[[100, 101, 97, 110, 108, 94, 104, 102, 152, 104, 110, 100],
 [100, 94, 87, 150, 96, 99, 103, 97, 159, 98, 95, 98],
 [101, 107, 90, 100, 110, 98, 106, 101, 162, 105, 108, 101],
 [104, 113, 76, 78, 91, 122, 101, 94, 90, 97, 79, 100],
 [102, 116, 91, 52, 108, 108, 104, 101, 104, 105, 103, 103],
 [102, 113, 94, 54, 104, 109, 102, 100, 82, 103, 100, 102],
 [104, 124, 82, 24, 101, 122, 102, 97, 65, 102, 90, 103],
 [103, 114, 87, 59, 100, 114, 102, 98, 87, 101, 93, 102],
 [101, 95, 86, 143, 91, 105, 101, 96, 133, 96, 88, 98],
 [101, 99, 83, 132, 90, 110, 101, 95, 124, 96, 84, 98],
 [102, 116, 95, 33, 100, 115, 99, 99, 42, 101, 93, 103],
 [103, 109, 77, 100, 97, 113, 104, 96, 132, 99, 88, 100],
 [99, 94, 95, 141, 103, 92, 103, 100, 161, 101, 105, 99],
 [104, 119, 77, 59, 100, 118, 104, 96, 104, 101, 89, 102]]
What is the top-right entry?
Answer: 100
What is the 2nd smallest entry?
Answer: 33
The 2nd entry on the diagonal from the top-right corner: 95
What is the fourth entry from the end, reading row by row?
Answer: 104
The third entry on the main diagonal is 90
What is the last entry in the row that holds the largest entry?
Answer: 101
The top entry of the column that holds the largest entry is 152
The 4th entry, reading row by row is 110
What is the bottom-left entry?
Answer: 104
What is the bottom entry of the column that holds the smallest entry?
Answer: 59
The first entry on the main diagonal is 100
The largest entry in the last row: 119
What is the 2nd entry, reading row by row?
Answer: 101
What is the entry just left of the largest entry?
Answer: 101
What is the last entry, reading row by row?
Answer: 102
The entry directly above the smallest entry -> 54
What is the entry directly above 161?
Answer: 132
What is the 5th entry in reading order?
Answer: 108
What is the entry directly below the largest entry?
Answer: 90
The entry directly below 133: 124
The third entry from the end, reading row by row is 101
The entry just left of 24 is 82
What is the entry directly above the largest entry?
Answer: 159
The entry directly below 92 -> 118
What is the smallest entry in the first row?
Answer: 94
What is the first entry of the smallest entry's row?
Answer: 104

Read these off the matrix that follows.
1) What is the entry just right of 106?
2) What is the second smallest entry?
3) What is the entry just left of the smallest entry?
4) What is the entry just right of the largest entry?
5) What is the entry just right of 64?
((64, 93, 82, 120, 128, 117, 149), (91, 88, 79, 73, 100, 118, 15), (97, 140, 113, 109, 85, 98, 84), (101, 181, 54, 41, 105, 101, 118), (150, 60, 102, 143, 113, 100, 166), (140, 115, 155, 128, 85, 92, 167), (65, 46, 114, 91, 94, 131, 105), (127, 53, 60, 104, 118, 100, 158), (120, 126, 116, 115, 86, 74, 117), (114, 99, 103, 79, 108, 114, 93), (68, 117, 106, 149, 75, 96, 99), (89, 117, 108, 92, 93, 109, 129))
1) 149
2) 41
3) 118
4) 54
5) 93

Read these off the grid that follows.
1) Find the smallest entry in the last column.
2) Find the smallest entry in the first row.
3) Find the 5th entry, reading row by row.
4) Find the bottom-left entry.
5) Find the entry directly below 136.
6) Find the bottom-right entry.
7) Find the largest entry in the last row.
8) Find the first entry in reading order.
126 124 125 74 75 121 123 123 65 107 123 127 124 70
57 56 56 138 136 61 63 63 155 80 58 56 58 151
46 47 47 157 156 51 50 50 169 69 49 46 49 167
115 114 115 79 80 112 113 112 71 101 113 115 114 74
181 180 180 45 45 179 180 180 37 171 179 181 179 38
113 114 114 93 94 112 110 110 80 101 114 114 114 83
51 53 52 155 154 57 56 56 171 78 55 51 55 170
1) 38
2) 65
3) 75
4) 51
5) 156
6) 170
7) 171
8) 126

Questions about the table below.
1) Read off the entry just left of the largest entry.
2) Read off the entry just right of the smallest entry.
3) Read off the third largest entry.
4) Read off the entry just left of the smallest entry.
5) Read off the largest entry.
[[63, 84, 101, 86, 96, 84, 90, 123, 102, 109, 153, 142, 90, 94, 34, 60], [101, 106, 100, 101, 102, 111, 104, 77, 90, 96, 113, 116, 108, 100, 87, 99], [97, 112, 101, 77, 104, 107, 101, 117, 85, 106, 121, 106, 109, 98, 121, 115], [105, 102, 100, 102, 93, 96, 99, 121, 100, 86, 79, 109, 91, 94, 107, 112], [62, 87, 99, 98, 106, 73, 102, 45, 117, 64, 88, 105, 90, 96, 112, 109], [101, 100, 100, 85, 106, 110, 99, 86, 91, 108, 111, 77, 97, 100, 109, 101], [110, 99, 96, 90, 98, 103, 107, 54, 98, 105, 99, 107, 105, 104, 91, 99], [85, 129, 101, 93, 104, 96, 105, 89, 104, 87, 113, 102, 101, 99, 104, 89], [106, 136, 99, 99, 99, 84, 101, 72, 105, 101, 107, 104, 92, 99, 130, 126], [112, 73, 103, 95, 93, 71, 101, 96, 90, 82, 110, 109, 99, 87, 97, 90], [97, 93, 97, 106, 99, 104, 99, 95, 82, 91, 125, 93, 133, 99, 83, 95], [88, 108, 100, 94, 104, 98, 102, 83, 105, 113, 104, 93, 93, 104, 117, 110]]
1) 109
2) 60
3) 136
4) 94
5) 153

Questions about the array below. Counting starts at 1.
1) Which number is the entry directly above the smallest entry?
2) Which number is the entry in row 1 and column 3?
3) Which number is the entry at row 3, column 1?
4) Which number is the bottom entry of the column that holds the smallest entry?
5) Which number is the entry just right of the smallest entry?
6) Which number is the bottom-right entry?
7) Which number is the entry in the top-right corner?
8) Which number is the entry in the top-left corner?
80 107 126 78 97 124 87 118 110 100 95 125 77 100
82 73 119 79 88 109 148 124 95 100 89 90 138 92
75 118 82 77 129 114 116 81 88 118 89 84 83 90
128 107 125 128 110 74 123 84 90 99 97 92 85 134
83 86 64 127 95 117 113 97 103 98 113 159 92 105
74 79 87 101 95 102 120 92 89 106 99 164 99 139
1) 125
2) 126
3) 75
4) 87
5) 127
6) 139
7) 100
8) 80

88 111 114 113 109 132 176 102 140
What is the third entry from the right?
Answer: 176
The median entry is 113
